Each path is a new rotation, seen through one point. The rows after it are directions, each followed by how far the rotation turns it, in degrees a step (0 if it stays put).
Each turn is a multiple of 5 degrees from 10 to 175, or 0.
Each row of a path follows its step; steps can be skipped.

step 1: [  0  -1  -4  -1  -5 -18   2   1  12   3   0 -14 -13   0  -9   4   6  -4
   4 -10   8   5  -2  -4  -4   4  -6   9   3 -13   6   6  -8   9  12  -7
  -7   9   2  15 -16   3   4 -18 -12   0   3   5   9   6   0   6   4  -3
  -3   3  -6   4  11  -8   0   0   8  12   3  -6 -10   0  -3]
step 2: [  6  -2  16  -6 -14   7   2  -2   3   4   1   4  18  -7   1   2  11  -4
  12   5 -17  -2  -1  -4  -9  -8 -17   0  -3  -3  13   3   3   7   8  -7
  -7  -7  -1  -1   2   3  -2  -9 -11   3 -10 -11  -3   7  -1  14   6   2
  -9 -10  -9  -3  -2  -5   1   0   3 -10  -6  -2   0 -12   1]
step 3: [  1   6   2  -5   8   3   0  -6   4  16  -1   2  -2   4  14  -3 -10 -13
   6   0  -2  -7  -6  10  -5   4  -2  -1   1  10  -3  10  -9   0   6   3
   6   3   1  -8   1  -1 -15  -9   5  -5 -18  -9  -1   7  14  -6  13   5
  -3   9  -1  -1   5   5   4   6  -5   7   0  20   5  -9  -8]
step 4: [ -4   1  -4  11   8  24  -7  -5  -9   6   1  11   5  -5   3   3   0   0
  -7   0   8  -2  -6  -5  -7   1   9   0   9 -19   2  -4  -3   1 -14   8
  -7  11  -1   1   4  12   0  14 -11   2  -5   0  -9  13  -1  -1   2  11
   5   9  11   0  -6  -9  -6   2  -1   7   0   9   1  -5  -2]
step 5: [  7  -1  -7  -6  -3  -1  12   3   6  -4  -2  -3  -3  -6  -4  -9  -4  -6
   2   0   5  -4   1   2  -6  -2   5  16   0   1  -5   1  -1  14 -18  13
  -9 -10   3   0   6   0   1   9   2  -8   2   8  -5   2 -18  -6   2  -1
  23  13   0  -7  -1  18   8   5   8  -6   4  -1  -5  -4   2]
step 13: [  1  -3  -4  -5  -2  -1   5 -10  -8  -4 -14  -2   2  11  -4   4  -3  17
   6  -6   8  -2   1   3 -11  -7  -4  -7   1   1   8  -2  -5   5 -13   4
 -10  -7   1  -5   2 -10  10 -13   3  -6  10  -5   5  -3  -2   3  -3   2
 -15  15  11  10  -6  14   8   0  -3  12   8  -9   0 -12   6]
step 14: [ -4   6 -10 -13  -3   4  -6   0  -3  -5  -7   7  -2  -2  -6   4  -5   5
   1   8 -18   7   7  -8  -7  -8   9  -7  -9 -12   7   7  -4   6   9  -2
   1   3 -15   4  -3  -6  -9  -1  -7   6   3   5  -5 -11   2  -5   3 -15
  -4   9   5 -15  13   6   7   0  -6   4  -7   3   2   4  17]
step 15: [  0  11 -16   5  -6  -5   4   1   3 -11  -4   9  10  -6  11  11  -7  -5
  -7 -10 -12   5  16   7  -5   1  -7   3  14   4  -7  -2 -15   1   8   4
   9   4  -5   9   2   4  -1 -12   2   9  -4   2 -11  -5 -15   0  -2  -7
  -3  -1  -8   7 -10  -9  -2   5  -4   3   3   5  -5   0  -5]
[-1 -1  0  1  0  0  1 -2  0  2 -2  0 -1 -1  2  2 -3  0 -1 -2 -1  0  1  1
  1  1  2  1  2  1 -2 -2  1 -1 -2  0 -2  3  1  0  3 -3 -2  2 -1  3 -1  0
  0  0  1 -1  1  1  2 -2 -2 -4 -1 -2  3  4  0  0 -2 -4  1 -2 -2]  60
[ 0  0 -1  2  2  0  2  1  1  0 -3  3  1  1 -1  0  0  1  2  0 -1  0 -2  1
 -2  2 -1 -3  1 -3 -3  0  1 -1  1  2  0  1  2  4 -1  3  1  1  1 -1 -3  1
  0  3 -2  1 -1 -1 -2 -1 -1  1 -3  0  0  1  1 -2 -2 -4  0  3  2]  135
[ 0 -1  1  0  0 -1  2  0 -3 -4 -3  0 -1  1 -3  2  0 -1  0  2  3 -3  0 -1
  1 -1  0 -1 -1  1 -1 -2  1  3  0  1 -1  1  3  2  1 -3  4  1  0  0 -1 -5
  1  0  0 -2 -1 -2  2  1  2 -1  2  0 -3  2  0  0 -2  1 -1  1 -1]  55
[-1 -1  0  0  1  0  2  3  1  0 -2  3  0  0  0 -1 -1 -1 -2  2  3 -5  0  2
  1  3  0 -2 -2  1  2 -1 -2 -2 -3  1  1  2 -4 -3  1  1  0 -2  2  1  1  0
  0  1  0  1  1 -1  0 -1  1  1  1 -4  0 -3  1 -1 -2  0 -1 -2 -1]  85

step 0: [-11   4   1   2   3 -11  -5   0   5   0   1   0   0  -1  -4   1 -10   5
  10   2 -13  -7  -9   0   0   0 -15   5 -10  -6   1   1   7   8   5 -11
  -4  -1  -3  -4  -9   6  -1 -13  -5  -8   5  -2  10   9 -17   3   3  -6
   4   2   7   1   8  -2   9   1   5  -7 -14 -10   7 -11  -1]
step 4: [ -1  -4   9   6   5  13   8  -8   4  -4   4   7   7   3  -4   1  -7  10
  -1  -8  12  -1  -2 -14 -14  -5   3   2  -8   0   0  11  10   3   4  -6
  -5 -10  -7  11  -8   1  -3  10   0  -1 -10  -4   5  -2  -2   4  13  -4
   2   8  10  -4  11  -6   1  -9  -4 -10  -8   5   3   1   2]
step 5: [ -8   3   3   1   2   3   6  -3  10   1   3  -7  -7 -12  17  -7 -15  -5
   7   8   0 -12  -5   2  -3  -5 -11  -3   0   2   5   3  -3   1   3  -5
  -2  -4   6  -4   1   6   6  -1  -6  -1   3   8   4  14  -3   5   0 -18
  -2   8  -2  -6  -2   3  12  -5  -9  -1  -6   3   9  10  14]
step 6: [  6   3 -12  -1  10  -2 -10  10   3  -9  -2   7 -12 -11 -10  -1   1  -1
  -9   9 -16   4  -6   1  -1  -4   4   6 -11   1   9  -2   0  11  -7  14
  -2  -2   5   2  -1   1 -13   1  -1  -1   4  -4  -1   1   3  -9   6  -7
  -5   6   4 -11   1   2   3   3   4  -3 -10  -1  11  14   5]
step 10: [ -9   5  -7   0   6   0  -1  10   4   1  -3   7   5   2   4   2   2  -3
   6   4  -5 -14  -1   4  -5  -9   5   1 -12  -6  -8   3   2   3   4   0
   6  -7   6   8  11  -8   7  15  -6  -4   4  11  -7   9   1  14  -3  -7
 -10   2   8  -2   4 -12   0  -2   2   7  -7  15  12   5   9]
step 11: [  6  16  -9   3   2 -15  -9  -1  12   3   5   8   6 -13   6  -1   0   5
   0   2  -8   7  -3   1   0  -5  -5   6  14   0  -3   7   0   9   6   0
  -1  11  -2   3  -1  -5 -10  -5  -2  -7  -2  -6  -1  -1   0   3   5  -7
  -2  11   0   4   3  -5   9  23   1  -2   3   7   8   7   3]
step 16: [  2   8 -11   5  -2  -5  -3   2  17   0  14  -3   0   4   7   4  -4  -8
  -5  11 -12   0   5 -12  -3  -6  -5  16  12   7   2  -4   6   4   4  -6
  -2   3  -3   3   2   7  -8   3  -6   5  13  -8  -1   4  -5  16  -6   5
  -5   3  -3   5   5  -1   7 -11  -6  -2   1   7   3  -3  -1]
step 17: [  8   0  -8   3   3  -9   0   7   8   3  -6 -13  -3  -8  -1  11   3  -2
  -7  -2 -10   2  -9  -6  10   1   6   3  -8  -2 -10  -6   2   3  -8   2
   5  -4   2   1 -14  -3  -7   0  -5   5 -15  -4   1  15  -7  -4  12  -2
  -2  -4 -21   7  -7   6   7  -1  -1  -6   4   5   4  -4   2]
[-1 -1 -1  4  0  2 -1  0  0 -2  0 -1 -1 -1 -1  1 -2  1  2  2  0  0  0  0
  2 -1 -1  4  2 -2  2  3 -3 -1 -3  0 -1  1 -1  1 -2 -2 -1  1  0 -3 -4  0
  0  1  2  3 -1  1  0  0 -1  3  3  1  0 -1 -1 -2 -1 -1 -5 -2 -1]  85
[ 2  0 -3 -3  3  0  0  1  0  2 -1 -2 -4  0  0 -1  0 -1  0  1 -1 -1  2  1
 -1 -1  1 -4  0 -2 -3 -1 -4 -1 -3  1  0 -1 -1 -1  0 -1  0  3  0 -1 -2  0
 -2  2  0 -2 -2 -2 -1 -3  2  0 -1 -1  1 -2  0 -1  0 -2  0  3  4]  90
[ 2  2  2 -1  1  0  0 -2 -2 -1  0 -2  3  2  1 -1 -2  0  3  2 -1 -1 -1  5
  1  0 -3  2  0  0 -2 -1  0  0 -3  0  0  4  1  0 -2  2  3  1  1  1  0  1
 -1 -1 -4  0 -1  0 -1  0  2  1 -1  0  0 -1 -1  4 -3  2  1  0 -1]  140
